Each path below is one point turned by a fixed rotation once a step. After each direction that follows a path, write how fast that rotation turns it, in degrees per step (0 if it stays still).
Each turn is a multiple of 5 degrees from 10 to 175, or 0.
Each row of a path follows its step; steps can be skipped.

step 1: [  5   0   3  40   2   6  40  -6  75   5   0   4   7   1   9  -5  -6 -36
  -7 -16 -19 -10  12 -30  -5  19  25  26  43 -36   1  11   0  -2  -4 -26
  -7 -33  18 -14  12  -5  16 -24  15  32 -45 -50   2  15  35  12  30  -6
 -12   1  -8 -16  11  25 -27   6  23 -13 -47  -7  20]
step 6: [  2  -5  23  34 -13   9  -7  15   1  29  26   4  17  10 -31 -26  19   2
 -12  33  -6  18 -18  10  -6  28  26 -21  36   7  14  21 -29  41  12  31
  32 -22 -35  -2  -5 -13  18 -20  10  22  36 -16 -12  11 -26 -14 -52 -10
  31   7 -17  -4  13  42  23 -24  -8 -11  31 -31 -50]
step 7: [ 18 -65  27 -26  -8 -16 -15   5  -2   0   3 -46  12 -42   9   2 -15  17
  32 -50 -26  48 -18  41  19  -1  17 -15   2 -15  -3 -12  15   8  52  -4
  26 -38 -16   9  23   0  24  -4 -20  -9  20 -38  25  -8 -18   0 -13   0
  12 -12  -3 -21  32   9  32  22  -6 -11   5  -5  -2]
step 19: [ -3  -7  -7   4   4 -32  -8 -20  42 -16 -15  -7  12  10   1  25  64  10
  13  -6 -25 -24 -23  39  11  -5  12  -8  -5  17   3  20 -20 -14  23  -9
  -8 -20  33  19 -43  10  30 -23   7 -10  24 -24  31  -2  -5 -19  47  17
 -31   0 -26 -17 -17 -48  29  34 -19  -9 -47   4  10]
step 20: [  6  -8 -23  33   6 -14  63 -43  17   8   6  11 -45   2   2   6  -3 -33
 -16   5 -20 -39 -11 -27   9  -8  12  19  23  11  -5  21 -19 -28  23 -37
   6  -8  37 -25  -9  11  18   6  -7   1  -3 -11  -1  24 -36  -4  35  34
  -6 -12 -26  13  -2  17  17 -34  10  14  18 -37  56]
step 21: [ 34  -5   6  28 -26   5  32  24   2  46  -4  29   9  16 -26  -1 -16 -11
  18  10  15  39  22 -51  10   0  15  23 -13 -26   2  19 -38 -23  -3   5
 -33  13  16  30  11 -34  12  -5  20  19 -29   6  29 -13   7  12   5  -6
   5   0 -22   1  13  23  72 -53   8   6  10 -13  -9]
step 23: [  9 -12  36  12 -12 -14  -8  -5 -20  16 -31  45 -29 -40  28  16  -8 -25
 -22  12 -25 -31 -17  23  -9  -2 -10 -13  30 -19 -18 -10  26 -34   9  19
  33  -2  23 -33 -30  18  46  34 -59   6   3  -1   4 -16 -19  21 -24  18
 -13  26  18  11 -18   2   9   5 -13  11  -9 -32  38]
step 24: [  8 -13   1  34 -17  14  48   1  14  52 -10  38  -3 -38  -2   1  -5 -22
   6   8  -3  36  18  15   7   4  18  18  25 -37   3  53  -3   5  -8  32
  -5 -11 -24 -18 -59  -9 -46  -8 -18  22 -29  16  28 -52  11  10   2   3
 -15  -6 -19  25  -7   4 -14  17 -30  -8  11   1  -3]
Directions:
[  4  -3  -5   4 -12  -3   3  -4  -1   2  11  -2   3   0   6  -8  -7   1
  -1  -4  -8   6   4   0   4   1  -4  -2  -1   8  -1  -1  -1   3 -14   1
   5   8   0  -1  -1  -5  -1   2  -7  -2   4  -6  -3   3   6  -7   4   8
   9   2   7   4  -4  -8   9  -7   0 -12  -6  -2 -12]	95
[  8 -10   6   4   1  -2  -3   0  -1  -7  -2  -4   1  -5  -1  -4  -2  -2
   2  -9  -5   1   2 -13   8   7   1   0  -3 -12  -5   6  -9   2  -1   5
   0   2 -12 -11  -2   1   3  -7   1   5  -2   5  10  -2   4   6   1 -14
  -9  -1   2  -2  -2   1  -2  -9   2  -3  -3  -1  -7]	125
[ -2   0   2   2  -4  -2  -2   7  -6  20  -8   3  11   5  -7   1   1  -6
  -6   1  -1  -8  -2   6 -15   3  -3   5  -2  -2   3  -2 -10   5 -11  -1
   2  -4   3  -2   7   3   1  -6   4   3  -3  10   3  -7  -1  -1   7  -3
  -2   3   2  -3  -2  -1   5   4   2  -5  -6   0  -4]	140
[ -1   8  -2  -6   2  -7   4  -2  -3  -5   0   3  -1  -3  -5  -8   0  -4
  -1  -8  -5  -4  -5   2   7   6  -2   5   9  -6  -1   2   3   4  -7  -7
  -6 -10   7  -1  -5   4  -5  -2  -6   9  -6  -2   4   7  -8   3  -6  -1
  -4   7   3  15  -3 -14   1   5   0  -1  -7  -2   9]	95
[ 1 -2 -2  3 -5  9  5  9 -5 -8  7 -4 -5  1 -4 -3  1 -7 10  9 -1  7  6 -5
 -2  2 -2  3  7  0  4  6  2  9 -4  5 -1 -8  9  6  1  5 -2  3 -4  2 10 16
 -5  2  0 -1  3 -5  1 -5 -9  6  0 11  4 -3  7 -1 -7  6  1]	95
[-11  -6   1  -8   8   0  -4   2  -1  -5   2   1  -4   4  -8  -7  -1  -2
  -1   1  -8   4   2  -2  -7  -4  -8   1  -4  -2   6  -4  -2   2   5   6
  -2   5  -5   8   7  -7   9  -3  -1   9  -5  -1   2   7  -2   5  -7  -4
   5  -2  -5   4   4  -5  13   3 -13  -4   8   7  -7]	95
[  4  -2   7   0  -2  11  11  16   6   4  -8  -9  -2   6   9   2  -5   5
   4  -6   5   0  -3  -4  -1  -4   3   3  11   5   6   2   4  -2  -6  -2
   3  -3   1   0  -2  -9  -4  -1   5   4   0 -12   6 -10   5   8  -6  -3
  -2   4  -1   7   5  -1   6   2  -2  -2   2   4  -3]	125
